(in the rows, 128 means zero)
Families of rows that turns and mirrors carry onto each other, the same ones carrying the whole set onto itself: the rest of each named row's family, in list order:
4 families of 5 rows:
J: [120 166 124 125 135 130 133 185 120]
Z: [134 125 124 161 173 113 105 155 120]
P: [159 159 158 142 111 125 117 152 127]
Y: [135 126 121 168 157  94 143 168 152]
G: [149 133  90 130 123 112 131 176 148]
M: [119 160 145 151 116 137 160 149 120]
L: [147 134 172 152 128 108 123 155 139]
H: [160 110 122 152 114  91 126 160 118]
K: [141  98 115 137 141 134 147 131 150]
Q: [158 112  95 164 129 150 118 158 132]
B: [129 107 103 142 149 123 146 142  98]
S: [137 146 151 115 153 113 118 138 129]
R: [132 125 123 165 123 166 121 163 139]
F: [139 146 128 173 133 104 133 132  97]
U: [143 152 108 116 131 146 124 134 154]
T: [149 162 125 166 153  88 132 161 135]
D: [142 155 112 143 110 152 153 143 115]
W: [138 162 130 161 140 145 102 131 123]
E: [144 110 127 125 115 143 118 175 112]
V: [164 112 112 146 150 103 137 124 140]

Same family as Y: M, L, K, R
Same family as U: G, H, F, W
Same family as B: J, Z, S, E

Families of rows that turns and mirrors carry onto each other, the same ones carrying the whole set onto itself: the rest of each named row's family, in list order:
5 families of 4 rows:
Mev: [157 118 154 131 132  91 119 116 110 133 137]
Tevag: [114 133 105 128 111 129 102 137 154 147  78]
gef: [131 164 146 126  97  80  98 153 143 137 107]
Pum: [147 125 111 135 133 127 131 124 132 151 155]
Reka: [178 132 132 147 121  95 105 128  99 133 107]
pagod: [ 92 139 116 121 100 114 105 128 159 126  99]
bobi: [171 148 130 118 112  86 120 126  99 127 129]
tup: [143 149 153 126 101  81  91 121 133 129  93]
Guk: [140 151 111 140  95 103  92 138 127 126  70]
metem: [109 124  86 141 118 135 117 140 137 124  97]
gapi: [115 121 129 131 136 108 138 150 129 133 158]
Dizeg: [109 139 112 129 138 139 112 148 163 136 105]
Dirup: [ 92 146 115 124 105 106 118 156 157 134 124]
lubo: [153 140 158 132 128  79 117 148 116 139 140]
vom: [165 113 126 122 127  96 129 122  90 130 121]
gumu: [126 106  94 130 122 131 134 122 127 147 130]
fuvi: [132 163 132 109 116  97 102 149 130 110  77]
Zimiv: [107 105 117 129 135 122 133 120 137 129 143]
Zosig: [152 140 141 120 118  95  97 137 118 129  68]
sal: [143 105 108 150 142 126 131 129 108 131 132]

Same family as Dirup: gef, gapi, lubo
Same family as tup: Mev, pagod, Zimiv
Same family as metem: Reka, Guk, sal
Same family as vom: Tevag, gumu, Zosig

Families of rows that turns and mirrors carry onto each other, the same ones carrying the whole set onto itself: the rest of each named row's family, in list order:
4 families of 8 rows:
dez: [119 139 118 118 127  77 163 129 100 117  90 105  93 123]
Seku: [107 137 136 130 128  94 151 122  89 109  79  93 100 126]
Lizi: [147 142 166 136 116 129 122 109 116 129  70  87 111 133]
Dige: [180 143 145 134 143 120 145 100  75 156  66 114 119 126]
Lal: [126 137 112 127  71  86 143  98 106 115 101 107 126 157]
Kur: [113 139 109 123  73 101 136 101  98 120 112 119 131 139]
Lome: [118 140 117 115  80 103 147 104 103 113 110  93 133 156]
fom: [110 140 121 128 122  78 152 126  92 110  76 100 114 131]
Gom: [161 127  97 125 105  89 185  95  92 132  97 141 108 147]
kib: [133 142 112 122 123 138 175 135 114 113  72  84 127 122]
buv: [155 149 152 126 118 147 128 120 118 134  68  98 101 135]
lisu: [163 152  92 147 115 148 146  89  80 156 114 117 144 137]
Mabib: [181 142 139 131 141 126 141 100  77 161  62 106 124 132]
Nek: [161 126 100 121 100  93 182  98  99 139 106 141 113 157]
niv: [141 137 108 122 122 135 177 127 110 115  62  81 123 119]
valit: [162 151 110 157 116 163 143  90  98 146  99 128 142 131]
Kuv: [148 155 150 125 113 150 122 121 123 141  74  94 112 137]
sisis: [163 156 106 152 117 141 139  85  81 160 102 117 142 122]
ravas: [170 146 126 144 157 119 150 103  81 149  63  97 128 128]
Sonan: [141 156 118 148 113 111 134  96  95 154 119 159 101 137]
kemov: [138 138 120 106 115 134 176 120 127 122  79  81 127 135]
Dilav: [167 146 119 148 115 115 134  97  88 145 102 157  88 142]
lusub: [139 149 119 140 106 115 139  96  85 140 121 156  88 144]
mabes: [156 122  93 112 105  87 181 101  85 135 102 123 104 156]
bava: [111 142 135 127 121  79 148 128  94 109  75 109 114 130]
Fazo: [177 134 133 146 149 119 141  96  64 154  71 113 112 133]
bag: [128 138 104 124  71  96 143 100 115 118 102 103 131 161]
Ritep: [147 135 115 121 135 144 176 126 112 126  75  73 121 134]
vuder: [146 156 111 150 117 112 144  93  95 154 117 154  96 131]
Nabat: [167 132  86 111 104  95 169  96  81 141 100 135 128 159]
toli: [152 149 158 136 117 155 124 109 110 137  80  98 111 146]
bili: [167 151  96 147 115 144 143  80  84 161  98 113 139 124]

Same family as Mabib: Lal, fom, kib, buv, Nek, sisis, vuder
Same family as Kuv: Dige, Gom, niv, Sonan, bava, bag, bili

Families of rows that turns and mirrors carry onto each other, the same ones carrying the whole set onto itself: the rest of each named row's family, in list order:
4 families of 8 rows:
gobur: [142 112 132  92 158 145 126 134 153 103 134 140 107 133 147  96 110 112
 121 117 143 150 140 159 128 137 161 140 133 132]
vazo: [105 108 133 136 129 115 125 159 157 119 115 132 111 103 120 137 128 128
 150  98 129 151 145 148 136 103  94 113 112 138]
gusok: [147 155 123 157 145 162 140 123 112  92 132 152 124 119 172 145 124 112
 112 121 141 125 105 131 124 144 128 134 123 122]
Loze: [160 167 116 145 138 148 145 139 111 113 142 141 134 121 160 143 103 111
 113 114 127 121  97 138 135 160 122 143 130 132]
tebi: [145 120  99 164 151 103 110 123 143 121 126 160 144 101 100 113 140 132
 106 129 134 150 103 141 125 136 104 134 129 130]
kug: [108 133 145 152 102 143 151 109 127 116 138 145 119 144 124 149 144 132
 140 153 115 110 144 105 109 135 138 133 109 116]
bulet: [131 113 137 144 142  97 125 103 151 115 127 134 143 105  92 115 121 144
 111 133 129 115 136 171 121 125  85 127 129 136]
Beti: [133 103 132 124 138 134 115 114 124 134 177 117 133 140 129  88 115 150
 129 142 125  90 146 113 135 137 152 144  96 131]
tugem: [133 126 131  91 153 146 111 149 141  96 132 134 113 122 141 104  89 128
 124 121 140 132 139 142 155 138 172 133 127 135]
tetu: [116 102 150 106 162 132 103 107 151 140 175 132 124 145 115 103 115 138
 145 128 114  93 135 111 135 124 130 125 118 124]
Bobag: [109  91 126 138 117 143 145 127 165 133 141 136  99 117 125 114 136 106
 151 107 124 144 149 136 132  93 102 119 122 146]
dop: [163 125 117  99 107 124 119 148 130 126 101 102 175 136 111 115 132 137
 128 116 125 108  93 133 118 128 116 133 160 127]
Tipeb: [113  91  96 105 131 125 117 139 125 143 129 103 146 135 145 132 103 136
 138  90 131 127 132 106 150 125  98  98 151 119]
Nefo: [108 139  92 133 123 130 136 129  99 162 148 106 149 140 140 118 109 136
 155 111 135 110 106 104 143 130 110 122 159 134]
difib: [130 160 109 155 138 165 131 122 135 115 135 164 125 139 160 140 128 119
  94 110 125 135 105 121 122 160 130 127 139 142]
Rikon: [113 120 143 106 150 133 120 114 135 136 177 131 128 138 133  86 110 147
 139 123 117  80 156 122 132 143 140 116 122 124]
vup: [122 145 119 131  99 152 142 141 140 106 131 138 132 140 142 167 159 132
 137 128  84 125 124 131 113 120 137 115 123 119]
pef: [146 127 124  89 129 156 121 147 145 115 124 117 124 116 148 118 115 126
 122 133 148  88 145 168 135 139 169 144 144 138]
galo: [107 131 134 148 113 149 141 133 118 124 145 124 125 134 129 188 154 133
 147 111 106 107 125 133 119 124 129 144 140 110]
vufo: [151 130 134 118 115 128 128 145 111 119 103 105 164 127 117 122 134 143
 127 115 130 120  95 149 103 123 124 161 175 121]
tisep: [120 142 120 151 111 149 159 133 143 108 142 132 118 141 137 176 158 114
 146 128 105 104 143 130 133 133 128 130 141 109]
zop: [112 146 145 107 130 144 116 143 144 133 147 127 127 130 126 104 137 151
 155 149 104  77 136 109 132 126 156 131 117 138]
Nevik: [129  91  98 163 141 122 121 132 139 127 149 122 123 103 142 134 146 119
 142  82 141 128 143 128 132 104  87 118 125 141]
pibam: [137 116 107 129 136 131 109 113 100 144 128 102 146 129 150 116 118 123
 151 115 161 105 112  83 128 139 102 121 151 124]
zud: [164 109 121 103 115 129 134 129 128 119 103 111 161 119 111 133 130 130
 140 130 135  86 113 133 120 121 116 133 186 108]
vuguz: [135 106 122 115 141 160 130 168 151 126 140 148 110 125 139  97  99 130
 115 111 143 122 143 131 152 140 172 155 131 135]
rire: [117  85 126 157 123 129 134 146 166 134 128 136 104 107 109 140 133 127
 139 109 123 142 145 120 134  94  96 135 130 149]
biru: [154  99 137 100 100 148 114 148 142 133  91 106 145 124 135 118 106 136
 100 102 147 111 116 128 123 122 122 147 162 128]
posu: [159 104 134 123 133 112 104 109 156 130 128 144 139 105  97 109 112 113
 110 156 125 133 115 154 124 125  92 143 115 128]
nofu: [151  93 126 146 117 108 124 111 150 125 125 133 140 102 100 109 129 134
 111 139 137 137 119 165 103 130  95 139 107 126]
fidaz: [152 149 128 158 153 136 161 116 126  83 138 166 138 134 129 124 112 129
 110 134 115 128 117 134 123 158 118 112 127 120]
Tinam: [108 116 100 118 134 132 108 121 101 169 130 122 154 135 139 116 122 142
 132 111 140 108 110  91 127 123 108 119 165 136]

Same family as pef: tebi, kug, Tipeb, zop, Nevik, biru, fidaz
Same family as vup: vazo, bulet, Beti, difib, pibam, zud, vuguz

